In the data rows, the value 128 means zero.
Here are some numbered points:
[164 133 146 182 119 195 175 203  53 152 136 114 180 163  99  60 174 148
 110 191 180 134] 0
[163 105 130 169 141 174 168 181  90 169 132 142 157 112 102  77 127 132
 126 172 135  88] 1
[ 87 126 117 108 124  90 139  54 118 117 147 110 117 217 123 177 149 166
  60 121 161 161] 2
[111 115 125 148  93 111 115 166 159 117 150 145 124 121 179 109 119 127
 173 106  85 142] 3
[182 155 202 162 134 137 108 140 105 154  89 104 115  70   9 103 141 100
 171 143 147  90] 4
[133 179  93 114 164 174 153 185 158  90  70 108 168 139 208 132 124 147
 115 151  88 122] 5
[155 124 129 124 119 113 107 109  93 159 146 142  83 171  87 176 147 163
 130 158 167 181] 6
[ 87 170 152  43 111 102 100  58  87 120 155  93  89 170 103 139  91 132
 129  96 152 173] 7
[ 86  96 168 111 106  95 176  98 152 114 146  95 132 161 116 155 116 158
  75 135 180 216] 8
[109  67 144 150 132  87 135  82 147 180 118 150 156 129 123 169 116 157
  97 134 113  87] 9
[ 99 141 133  92 119  92 101 129 161  81 137 144  93  88 139 148 110  98
 151  98 125 155] 10
[145 124 129 113 131 133 156 173 141 103 111 117 124 136 131 132 166 125
 132 188 140 179] 11
[ 80  58 115  97 129  59 128  41 184 104 126 139 110 130 123 148 128  72
  90  67 118 107] 12
[125 117 103 107 126 138 148  83 156 117 156 114  77 114 159 142  66 125
  99  85 183 196] 13
[121 102 134  92 127  79  89  55 156 154 128 141  75  97 127 131 105  89
 143 117 109 107] 14
[171 110  96 145 143 178 153 168 103 155 124 162 128 111 120 116 120 140
 131 166 141 105] 15
[105 149 164  49 112 129 121  84  83 116 133  94 107 143  51 134  86 124
 121  66 157 154] 16
[175 134 126 179 125 181 168 186  58 160 132 108 170 142 104  55 170 126
 132 178 173 124] 17
[162 180 148 138 134 144 117 225 120  90 100 137 133 136 113 108 107 121
 178 157 105 113] 18
[ 91 164  96 143 136 142 143 107 108 109 156 144 132 128 159 166 177 164
  93 137 126 129] 19
[133 110 122 156  79 112 131 175 151 116 167 123 125 111 155 122 100 142
 203  93 103 159] 20
[175 141 116 123 116 125  12 125 137 152 152 127  84 190 195  74 130  77
 142 154 156 193] 21
[181 133  96 161 117 173 141 122 123 193 139 103  92 141 187 150  68 190
 100 139 184 207] 22
[101 150 187 130 125 146 162 136 108 122 126  95 145  83  90 129 176 154
 139 200 140 112] 23
[ 87  75 121  98 125  50 106  46 170 104 131 136 115 157 119 154 140  98
  96  78 113 113] 24
[136 162 118 155 133 184 150 162  87 148 136 142 162 124 196  69 119 139
 130 169 117  88] 25
[146 150 192 143 115 122 108  99 116 147 131 122  91  51  37 121 123 104
 180 118 142 103] 26
[180 110 100 154 140 195 158 179 142 137  85  77 182 156 109  61 148  99
  93 132 167 146] 27
[107 150 139  72 139  97 111 152 183  85  93 117 131 164 158 141 146 121
 129 196  93 114] 28
New points follow, each followed by the numbers of its two nearest points above, nearest first.
[168 140 102 174 172 117  75 119 139 138  99 123 139 183  93 104 151  68
  85  61 148 121] 27 24
[194 184 131 133 141 155  64 199 105 139 103 131 161 155 157 100 135 111
 169 176 103 109] 18 25
[170 128 123 139 133 178 169 174 134 121  90  79 157 155 115  66 145 112
 103 160 168 160] 27 11
[165 127 116 139 149 181 154 172 145 132  87  90 162 158 115  63 152 100
  93 155 159 144] 27 17
[ 83 162 102 165 137 154 138 133  99 123 152 171 139 113 160 162 162 170
 101 123 116 122] 19 25
[148 155 100 156 139 179 143 171  86 158 137 143 155 148 208  65 114 132
 130 166 113  89] 25 15
[ 87 137  96 131 129 121 119  96 115 100 153 152 132 127 147 183 184 146
 116  90 120 139] 19 10
[ 85 174  98 125 132 123 121 113 118  80 151 156 122 130 187 187 165 165
 125 121 109 120] 19 10
[126  99 114 103 116 116 138  65 152 134 149 120  57 106 160 144  53 119
  96 110 184 185] 13 14
[115 144 169  92  97 180 168 128  91 165 135  67 167 138 171  67 110 184
 107 158 120 126] 25 23
[130 105 159 143 142 107 144 110 136 159 112 141 123 105  52 157 117 143
 120 140 127  94] 9 26
[ 86 147  97 149 134 130 145  99 106 104 169 159 123 131 152 178 182 158
 100 139 140 136] 19 2
[146 159 104 154 131 179 144 142 103 153 136 133 134 121 187  55  92 112
 126 155 132  90] 25 15
[111 148 184 135 125 158 159 139 108 125 116  92 157  89  91 126 172 150
 129 189 137 110] 23 11
[ 85 136 114  70 148 109 151 108 151  76 109 139 128 135 173 180 154 134
 118 153  81  81] 28 19
